Each path below is one point turned by a fixed rotation once a step. After each direction that follows a path, write how fast that rotation turns it, in degrees a step (0 if it stays still).
Each turn is a multiple of 5 degrees from 10 to 175, or 0.
Each row of a path follows its step; steps can be skipped.
path 1
step 1: -35,-105,-107,49,14,53,90,-7,53,69,-92,-43,-149,-71,-51,244,-158,41,-21,31,-21,-257,14,110,134,150,-127,-8,-28,-48,-104,-99,5,22,178,21,-266,93,-195,1,-37,90,188,29,26,-147,-160,33,102,-157,-73,113,106,-3,111
step 2: 112,-103,34,-59,-47,-14,101,164,-189,-249,-86,39,39,-75,37,51,-159,26,-49,15,-47,-14,145,-17,-87,187,-75,-2,102,-5,120,8,102,-45,171,28,-124,-96,53,-109,64,-37,-26,114,3,-147,-153,174,207,64,-253,40,131,-42,200
step 3: 62,-57,45,-120,-311,60,-68,-178,-222,-99,-102,44,-3,-24,-15,-33,-48,174,209,75,-32,-9,-17,100,-11,172,-89,-92,-34,7,84,-38,135,-17,-191,97,-142,-35,-9,68,100,58,183,112,-31,20,-132,-59,193,-173,-91,86,27,-126,-43
step 4: 84,12,5,88,-201,-199,110,-127,-66,-163,37,-121,-143,134,31,78,26,-191,36,67,-143,-58,68,-100,-119,24,42,-77,-69,221,26,-96,59,-89,-72,169,-58,9,-119,101,123,-142,136,74,26,122,33,37,11,-95,-103,99,51,-124,281
step 5: 252,-15,23,127,-141,257,63,34,-70,-65,-79,-86,-138,-25,22,11,54,-9,-14,7,87,-23,-117,-162,81,39,-11,-29,173,76,188,-92,55,-311,-77,178,56,202,-75,0,66,112,-5,-42,58,78,155,-30,136,-34,-41,-55,57,-138,108
step 6: 108,-73,-15,-84,-143,-91,112,-98,1,128,-34,67,25,-97,11,81,-25,75,5,115,18,-160,-86,-270,252,-37,-39,-80,65,198,-35,-57,41,-27,22,61,7,149,-91,5,-58,54,22,-201,87,63,12,183,-26,-230,-130,117,278,43,-12
step 7: 149,9,19,122,-8,47,107,-41,-199,-27,60,77,62,-20,114,-94,-84,87,-290,133,-81,128,-87,-279,-33,2,-191,-127,65,12,-38,-80,-97,-53,58,-11,-230,-43,-59,-44,2,-50,-143,13,-52,-77,47,156,6,-253,-135,-101,31,-16,74
step 9: -185,-30,-114,86,5,-55,205,58,-80,-19,-160,112,-42,-37,41,194,-108,-67,39,144,-156,59,20,-4,3,-126,-117,-24,73,136,143,12,-110,-167,124,-67,-95,-109,61,-14,141,-83,152,-47,45,128,-116,160,120,-176,-24,25,-140,45,232
step 11: 124,-41,-65,-152,-136,11,74,-120,54,127,-55,-88,-78,-125,-39,285,-164,-84,18,132,-115,-182,173,20,43,137,-153,56,19,-44,82,69,-12,79,-55,205,-122,-69,68,-48,108,-159,-47,-62,-77,-32,8,20,82,-50,-116,155,215,22,167
step 12: 91,-80,88,75,-48,185,8,-63,-122,-123,-101,13,-163,93,0,146,14,175,-137,143,119,-106,-2,-20,-197,164,-107,154,-82,156,113,-37,65,-83,56,108,-176,-154,-134,-128,-1,3,-40,132,24,-96,44,-47,194,-158,-108,90,83,64,68
Speeds:
-19,38,-22,28,1,-34,29,46,2,-3,-9,-43,-20,31,40,16,36,13,-57,-4,10,30,46,6,8,24,67,29,-17,51,41,-42,3,37,10,-30,-33,-76,-18,0,28,1,-52,-18,6,48,-37,29,-39,-19,-48,-52,17,30,56
145
1,-69,10,-52,30,24,17,14,-18,36,3,-63,-23,-24,16,-19,-6,21,-2,17,38,-7,23,44,-38,7,12,90,-59,-28,13,37,-4,25,55,-14,0,6,29,-31,38,0,30,16,-54,-8,-23,15,-7,-41,40,51,-9,-64,50
35
-5,17,-31,-31,46,-7,1,25,18,-55,40,-28,6,-85,25,29,-25,-48,-63,-4,-10,15,-24,22,26,-21,-44,3,-25,11,-19,-36,-4,-46,-35,1,-13,-38,30,-2,-42,28,10,-67,-37,-21,-72,26,16,-31,47,5,-51,32,-30
40
-2,-26,-41,-38,0,52,-1,-16,20,9,-2,72,-7,76,-1,49,2,-7,-23,-17,-11,-60,-16,11,14,13,-26,-14,-26,16,42,0,-33,51,-22,-83,-10,24,66,8,-32,-41,-13,-21,-2,-32,24,48,5,-3,26,-60,-49,-15,45
35
-48,-17,-19,-7,-38,76,-44,-35,18,-60,1,-47,-48,9,-24,-31,-13,30,14,-8,-10,0,-36,78,-20,17,31,6,12,-4,4,4,18,27,3,-23,-42,65,-47,10,-25,43,10,-48,16,20,-3,9,-43,-55,10,-29,46,38,-52
155
-11,20,-10,-22,16,14,-18,-15,-43,-6,-33,32,-44,-12,-67,20,13,-47,-26,15,14,11,28,-18,25,-17,62,37,57,13,2,-51,-40,17,-28,77,-40,-23,54,-30,-17,22,56,10,9,2,43,19,-69,14,56,-1,29,-45,-4
65
7,-25,18,-6,23,41,-6,43,23,-37,94,-32,25,-32,22,-2,-25,10,46,-40,-1,35,-4,-28,-40,-2,53,18,50,24,12,-34,-27,-11,-12,30,-2,29,-14,2,-8,-43,-31,78,-9,-68,5,46,27,9,14,-83,15,-13,19
135
